[[ 34  -4  25 -48  29  -1  -6  14]
 [  4  42  -7 -21  -6   1  19  34]]
:
[[  4  42  -7 -21  -6   1  19  34]]

[[ 10 -23 -16 -15 -35 -16]
 [-19 -13   5 -27  22   2]
 [ -9 -14  28  -8  29  22]
 [  8 -33  -3  14  28   9]
 [ 29 -29  -3  18 -32   7]
 [ 35 -29  14   7  11  -6]]
:
[[-19 -13   5 -27  22   2]
 [  8 -33  -3  14  28   9]
 [ 35 -29  14   7  11  -6]]

[[ 17 -18  17   3   1   8  50   0  -1]
 [  9  -5   5  -7  -9 -20 -10   6  11]
 [ 11  18 -15 -31  -6  27   6   3   6]]
:
[[  9  -5   5  -7  -9 -20 -10   6  11]]

[[-20 -24  -3  -9  -6  -2]
 [ -9 -47  -8   4   3 -13]
 [-37 -47  -7 -34 -18   1]
 [ 23  47   6   3   2   9]
 [-11  14   4  -7  -5   7]
 [ -7 -22  -3   1   1  -6]
 [-21 -32  -5 -21 -11   0]]
:
[[ -9 -47  -8   4   3 -13]
 [ 23  47   6   3   2   9]
 [ -7 -22  -3   1   1  -6]]

[[  0  16  -1  -6  -2   3   3]
 [ 46  14   7   5   8   0  -5]
 [  2   1   2  -2   1   2   3]
 [  1   6   6   7  12  13   0]
 [  1  27  -2  -9  -2   4   6]
 [ 20   6   4   1   2   0  -1]
 [  3  -7  -3  -8  -9 -21   2]
 [  2   1   3   1   4   1   1]]
:
[[46 14  7  5  8  0 -5]
 [ 1  6  6  7 12 13  0]
 [20  6  4  1  2  0 -1]
 [ 2  1  3  1  4  1  1]]

[[  1 -48   1 -26  -3]
 [ 12  -2 -19  -9  13]
 [ 15  19  22  20  27]
 [ -8  11   9   7   8]
 [-22  -7  36  -1 -45]
 [-10  -2  -1  18 -13]
 [ 34  19   8 -12  -9]]
:
[[ 12  -2 -19  -9  13]
 [ -8  11   9   7   8]
 [-10  -2  -1  18 -13]]
---
[[  6  -4 -12 -11  43  -8   8  -8  -5  -9 -10   3   6   1  28]
 [ -3  -1  22  10 -11 -17 -18  -6  -6   2 -12 -10   1  21  -8]]
:
[[  6 -12  43   8  -5 -10   6  28]
 [ -3  22 -11 -18  -6 -12   1  -8]]

[[  3   7 -13  -4  -9  18  -7 -17]
 [  5  10 -10  11  21 -10 -20   0]
 [ -2  -6  -7  -3 -18  -2  -3 -21]
 [  2  11  11  11 -10  -3   5  13]
 [  0  -7 -17 -24  -7 -39  19 -16]
 [-18  -7   6 -27  -2   5 -14  -2]
 [-24  -1 -26 -30  30   0   3 -40]
 [ 13  15 -20 -28  13 -20   2  -9]]
:
[[  3 -13  -9  -7]
 [  5 -10  21 -20]
 [ -2  -7 -18  -3]
 [  2  11 -10   5]
 [  0 -17  -7  19]
 [-18   6  -2 -14]
 [-24 -26  30   3]
 [ 13 -20  13   2]]

[[ 12   9 -23  16   7  -7   1  16   7]
 [-25   2  35 -11   4  16   0 -26 -14]
 [ -2  -8  18   6  -8   2  -4  -5  16]
 [  7   0 -10   7  11   4  -2  -2 -19]
 [ 10   1 -11  -1   9  -4  16   4  12]
 [  4 -12  13   9  -6  -3  -8   5  16]]
:
[[ 12 -23   7   1   7]
 [-25  35   4   0 -14]
 [ -2  18  -8  -4  16]
 [  7 -10  11  -2 -19]
 [ 10 -11   9  16  12]
 [  4  13  -6  -8  16]]

[[  3  -2  -5 -12  -2  -8  -9  -9  17 -37  10   8 -33]
 [  8   8   9 -13 -19 -28 -36 -16  19 -36  19  19 -16]
 [  8   8  11  -9 -18 -25 -32 -13  13 -26  17  16  -8]
 [  3  -2  -5 -12   0  -6  -6  -9  20 -37  12  10 -36]]
:
[[  3  -5  -2  -9  17  10 -33]
 [  8   9 -19 -36  19  19 -16]
 [  8  11 -18 -32  13  17  -8]
 [  3  -5   0  -6  20  12 -36]]

[[-13 -12  -8 -13   0   9]
 [  5  39  39   6  25  -6]
 [ 18   5  -2  25 -23 -46]
 [-10 -35 -31  -8 -24  -8]
 [-33  -5   1 -36  16  28]
 [ 17   9   3  19 -12 -41]
 [ 18   6   0  23 -21 -46]
 [ 10  17  18  10  10 -10]
 [ 11  12   8  13  -1 -17]
 [ 19   2  -3  24 -23 -40]
 [-13 -43 -39 -12 -18   1]]
:
[[-13  -8   0]
 [  5  39  25]
 [ 18  -2 -23]
 [-10 -31 -24]
 [-33   1  16]
 [ 17   3 -12]
 [ 18   0 -21]
 [ 10  18  10]
 [ 11   8  -1]
 [ 19  -3 -23]
 [-13 -39 -18]]

[[ 18  16  10  38  24]
 [-11  -3   1 -16  22]
 [-16   7 -20  26   2]
 [ -1  11 -19 -22  37]
 [ 26  26 -23 -26   0]
 [-20 -26   1  -2   8]
 [-16 -23  -1   8   7]
 [ -4  12  38  28 -11]
 [ 34  35 -33 -37   5]
 [-39  14  10  -9  -6]
 [-23   5  23 -31 -36]]
:
[[ 18  10  24]
 [-11   1  22]
 [-16 -20   2]
 [ -1 -19  37]
 [ 26 -23   0]
 [-20   1   8]
 [-16  -1   7]
 [ -4  38 -11]
 [ 34 -33   5]
 [-39  10  -6]
 [-23  23 -36]]

[[ -2  14 -15  10  -2 -21 -12  -7 -43 -12   2 -33 -12   6  -5]
 [ -5  13  10 -32   0 -29 -38 -30 -25  -4  49 -29 -38  -5   7]
 [  8  -3  -6 -24  -1 -10 -24   8 -27   0  41 -20 -24 -10  -3]]
:
[[ -2 -15  -2 -12 -43   2 -12  -5]
 [ -5  10   0 -38 -25  49 -38   7]
 [  8  -6  -1 -24 -27  41 -24  -3]]

[[-35  25 -37  25 -21  28  28 -40 -20  27 -39 -39  -3]
 [ 12  -9  12  -9  17 -11 -10  13  16 -10  13  13   0]
 [ 18 -29  19 -29  38 -33 -33  20  36 -31  20  20  -6]
 [-41 -34 -43 -34  42 -39 -38 -46  41 -36 -45 -45 -27]
 [ -5 -30  -6 -30  38 -34 -33  -6  37 -32  -6  -6 -14]
 [ 24  34  25  34 -29  39  38  27 -28  36  27  27  21]]
:
[[-35 -37 -21  28 -20 -39  -3]
 [ 12  12  17 -10  16  13   0]
 [ 18  19  38 -33  36  20  -6]
 [-41 -43  42 -38  41 -45 -27]
 [ -5  -6  38 -33  37  -6 -14]
 [ 24  25 -29  38 -28  27  21]]
